One turn moves each row of this set onto another row. After a few examples, where does it send each row asked below?
q_237: -6,3,14,-6,3,2,13,21,-21,0,-10,-18,14,40,-14,-3,3,-17,-32,4
q_799: -1,-5,10,4,8,11,15,18,-35,-5,-10,-19,11,22,-16,15,18,-6,-49,-2
q_550: -8,-3,17,4,-18,-28,-25,13,-8,-6,4,5,14,18,-13,6,-12,-12,-41,-30
q_957: -20,31,23,12,3,5,-18,3,12,-8,5,8,31,12,-2,7,-2,-6,-25,-19
q_431: -9,29,21,-3,7,-2,-21,6,-2,-9,4,18,31,16,10,1,-8,-6,-19,-25
q_956: -15,14,5,20,-4,19,-21,-5,5,-5,-2,0,4,-5,15,2,-6,-6,2,6
q_17: 0,16,3,15,5,20,-18,-5,-7,-14,-5,14,10,-11,19,-1,-5,-1,-5,7
q_935: -3,3,19,-11,20,14,10,12,-11,-6,-14,-20,30,32,7,2,1,-23,-17,-5
q_675: -4,-16,21,32,-24,-2,-13,-1,-14,-2,-9,-11,3,-4,0,30,2,-3,-51,-18
q_665: -2,7,21,-5,-1,6,5,15,-36,7,-15,-12,23,33,-5,-3,15,-20,-24,8
q_224: 8,-18,17,22,-25,-15,-13,-11,-19,-5,-14,-11,6,-6,-4,24,-2,-12,-50,-17
q_583: 15,0,-5,7,-14,4,-9,-34,-9,-15,-12,-7,-7,-3,4,23,13,-5,-13,-14
q_185: 4,-25,12,-2,17,25,-1,16,-27,-19,-8,-11,24,11,10,3,9,-30,-21,-4
q_566: 5,-10,15,21,-21,-10,-4,-14,-23,-1,-10,-13,6,-6,-4,22,0,-15,-57,-22
q_987: 7,-5,-2,16,-12,8,-1,-30,-24,-20,4,-2,-12,-7,11,23,3,-16,-17,-4
q_77: -3,20,-1,11,1,13,-23,-10,-7,-11,-3,10,8,-9,11,0,-1,-1,2,8
q_463: 6,16,-10,5,-1,12,-23,-10,8,-16,-11,7,5,-6,3,-4,4,3,-2,-3
q_969: 17,-13,9,14,-28,-13,-15,-12,-10,-5,-24,-11,1,1,-5,21,7,0,-43,-22
q_570: 6,-3,12,-1,-23,-24,-23,9,1,-12,-8,7,10,24,-13,6,-3,-2,-38,-31
q_781: 4,-8,25,-6,6,14,4,11,-25,-11,-13,-9,28,31,11,-1,7,-31,-13,6
q_93: 0,-18,5,-3,22,27,2,19,-21,-9,-15,-19,14,13,15,5,1,-13,-12,0
q_569: -11,29,15,1,9,-4,-28,6,1,-10,3,15,33,6,-2,1,-4,-3,-21,-22
q_918: 0,-19,0,-3,15,20,11,12,-37,-16,0,-16,0,20,2,22,14,-9,-25,-8
q_2: 10,-1,5,16,-14,2,-7,-35,-21,-16,-3,-5,-4,-7,11,29,6,-15,-13,-3
q_868: -10,1,17,4,-21,-25,-20,15,-13,5,0,3,10,20,-8,-2,-15,-12,-43,-28
q_163: -8,3,7,-4,5,11,5,13,-47,4,-3,-15,15,21,-16,7,26,-15,-36,-7
q_995: -5,-21,-2,-3,13,20,0,18,-41,-11,2,-13,10,9,-7,8,19,-22,-30,-11
q_78: 3,22,9,-3,2,-3,-25,4,14,-19,-8,15,28,11,-6,-1,2,2,-24,-26
q_11: -5,-6,10,21,-13,12,-6,-28,-12,-14,4,-9,-6,-1,17,37,5,-13,-11,-12
q_594: -20,1,19,14,-23,-18,-18,15,-3,-6,12,5,5,24,-13,12,-8,-9,-40,-24

q_163 moves to q_781
q_78 moves to q_583
q_17 moves to q_566
Where do these go?
q_675 moves to q_957
q_93 moves to q_799
q_224 moves to q_569

One turn moves each row of this set onto another row. After a few examples, where does it send each row asked below?
q_295: -18,20,-8,28,-10,-22,4,-6,-4,-10,-2,-2,14,20,-29,1,13,-1,-6,24,1,5,0,-3,-2,-12,9,25,7,-10,2,-17,-50,8,-4,19,3,0,0,-10,-6,0,3,-4,3
q_288: -17,26,-3,33,1,-10,14,2,17,2,17,-2,-2,17,-20,6,-13,17,11,29,10,-4,1,-9,6,-6,-5,28,-1,5,0,-7,-28,21,-16,-15,2,11,-21,-2,-10,-1,-1,-3,-3
q_835: 9,-6,7,2,-7,7,-6,-6,-4,-9,-1,-9,-19,-3,-37,-6,20,-2,9,-29,27,9,12,-26,30,0,-12,-5,3,-2,-10,6,-2,-31,11,11,15,-18,-15,10,-15,-23,2,-3,-31
q_773: -1,12,17,-5,3,9,-3,-11,2,-24,5,-16,-9,5,-19,-4,-3,-15,15,-30,30,10,4,-22,30,5,-12,-14,-4,-9,-4,15,9,-7,8,4,19,-28,-17,2,-15,-28,-16,-3,-30
q_765: -14,31,15,37,-5,2,-4,3,8,6,-1,10,5,21,-11,12,-30,29,14,10,15,-6,1,4,8,-16,-3,12,-5,-1,3,4,-24,14,-7,-9,-6,18,-19,-2,-2,8,-5,-6,-7
q_874: -23,18,-13,23,-16,-22,-7,7,9,1,-15,-13,24,19,-18,3,4,-4,-5,19,17,6,6,4,12,-14,5,25,15,-10,-2,-19,-36,18,8,14,-7,-6,2,-7,1,3,-2,-6,5
q_187: 11,-1,-1,-2,-15,8,-3,-14,-11,-12,-27,1,-7,0,-7,-4,24,-14,18,-37,23,9,17,-17,29,5,-26,4,-19,1,-3,-12,-11,-29,-4,15,9,-20,3,0,-11,-15,11,-7,-17
q_438: -2,9,-3,-1,3,3,-13,-19,-5,-8,-12,-19,1,4,-9,-4,2,-21,13,-30,16,9,19,-15,30,15,-19,-2,-32,-17,-3,0,7,-9,2,0,33,-26,-5,-6,-19,-32,-11,-6,-17
q_921: -20,23,6,16,-9,-28,-26,-4,3,0,-11,9,18,11,-35,7,-3,8,7,9,9,-2,19,13,8,-14,-8,24,9,-5,-8,-14,-37,19,-9,12,-7,12,-4,-20,7,9,-6,-12,-2
q_374: 7,-1,10,1,-4,-18,6,1,0,-7,14,26,-11,2,-21,3,-14,-10,9,-10,-26,12,-16,-5,-1,5,22,12,1,6,-22,8,-19,9,2,-6,-21,13,11,7,0,12,-15,2,-4
q_853: -18,31,0,34,-3,-3,18,-2,6,-9,5,-5,7,29,-6,0,-6,19,4,27,4,4,-7,-7,1,-9,14,16,-4,-10,11,1,-38,16,-5,1,9,-1,-12,2,-17,0,-6,2,-1
q_562: -1,7,2,1,1,8,-11,-21,-6,-4,-11,-12,14,13,-5,-1,4,-24,15,-35,11,5,17,-12,25,15,-14,1,-33,-12,2,1,3,-16,1,0,27,-32,1,-5,-29,-23,-12,-2,-7
q_382: -14,18,2,4,10,-8,-22,7,-1,10,5,20,10,5,-12,-5,-18,-2,17,-4,6,2,3,22,14,-3,-9,19,-16,16,-25,-3,-32,27,-8,-27,-5,10,-7,-5,6,22,-12,-13,-13
q_558: 7,-7,8,-7,-7,-20,-5,0,6,10,10,13,-7,9,-23,7,-4,0,13,-6,-20,11,0,3,11,5,11,24,7,3,-26,6,-8,13,18,-9,-32,7,17,1,0,11,-15,7,4
q_228: 8,-7,14,-4,-5,8,-4,-5,-2,-4,2,-2,-11,9,-37,-6,25,-7,11,-32,23,4,5,-24,28,-2,-9,-5,5,3,-8,7,-16,-34,9,11,11,-31,-17,10,-18,-17,-2,-3,-31
q_556: -6,7,-6,9,3,-5,-10,19,4,10,13,12,1,13,-1,3,-18,-24,9,-7,-13,10,-14,7,17,3,2,23,-15,11,-38,-2,-25,17,11,-31,-6,-5,1,-2,10,12,-9,-7,-10
q_767: -8,16,-10,8,11,-18,0,8,8,-6,13,15,3,1,-12,8,-17,-20,14,-6,-4,7,-1,6,9,12,-5,18,-3,20,-29,-8,-22,41,-13,-17,-4,18,2,-6,10,15,-5,-6,-9
q_181: -4,13,-7,-6,5,-12,3,4,-4,-7,8,24,-3,10,-3,-5,-5,-23,8,-6,-25,12,-13,8,12,6,8,19,-23,12,-31,-3,-31,23,-6,-21,-4,4,9,-2,2,17,-14,-8,-8
q_577: -5,15,22,-9,-2,11,-1,-12,4,-21,2,-14,4,19,-21,3,-5,-19,17,-33,24,7,-1,-21,29,7,-5,-16,0,-8,-3,13,3,-12,8,7,19,-31,-15,-1,-20,-26,-19,-4,-26
q_411: 10,1,7,10,-1,-26,9,-3,8,5,11,20,-13,4,-20,11,-16,2,16,-2,-14,3,-2,-7,2,11,-5,17,10,10,-14,0,-13,29,-9,-8,-24,25,8,8,7,10,-5,-3,-11
q_129: 4,1,24,12,-3,-21,-19,-10,-5,11,11,23,-1,4,-35,12,-26,11,19,-5,-8,-3,4,8,-4,-1,-1,20,4,2,-13,6,-17,7,1,-4,-27,21,1,-4,5,9,-11,0,-1
q_582: -4,12,30,-9,-3,10,-2,-8,7,-29,2,-9,-5,3,-18,-3,-6,-16,13,-36,25,12,3,-21,24,10,-12,-11,-5,-6,3,7,1,-9,7,4,16,-33,-16,-9,-17,-31,-12,-1,-25
q_627: -12,30,7,41,-9,2,11,1,11,-1,9,-8,-2,41,-7,19,-7,22,10,24,6,2,-2,-7,11,-15,-2,21,5,-12,0,3,-24,14,14,-1,-5,-5,-8,-7,-4,-4,0,5,-3
q_915: 1,4,6,-5,3,10,-11,-17,-3,-8,-18,-15,5,6,-3,-4,-1,-17,17,-34,17,11,15,-12,17,23,-17,-3,-35,-12,8,-6,-4,-12,2,1,25,-29,-5,-8,-21,-31,-1,-3,-10
q_615: 13,-3,-2,10,-10,8,-4,-13,-11,-4,-25,1,0,9,-14,0,31,-17,9,-41,17,4,17,-15,33,-1,-21,-2,-18,-2,-4,-8,-9,-24,0,18,12,-28,8,4,-13,-8,9,-3,-20
q_357: -15,12,-8,29,-7,-37,-4,-2,15,1,5,-3,10,1,-25,5,2,3,5,21,9,1,18,-5,-3,-3,-4,35,6,-3,1,-12,-36,22,-17,12,0,9,-6,-8,-3,3,-1,-2,6
q_770: 4,-1,19,-7,-10,12,-3,-6,-5,-13,0,-2,-13,-4,-34,-10,23,0,14,-32,25,11,11,-23,23,7,-16,-1,11,3,-7,2,-17,-31,11,7,14,-23,-9,3,-18,-23,7,-3,-30
q_989: 15,-4,-8,7,-8,1,-7,-17,-17,-8,-22,-6,-9,-1,-17,-3,23,-21,10,-34,23,9,19,-16,32,1,-27,1,-20,-5,-5,-10,2,-22,0,16,12,-20,4,2,-7,-16,7,-4,-20

q_915 moves to q_187
q_615 moves to q_228
q_295 moves to q_374
Where do these go?
q_627 moves to q_556
q_765 moves to q_382
q_288 moves to q_767
q_835 moves to q_773

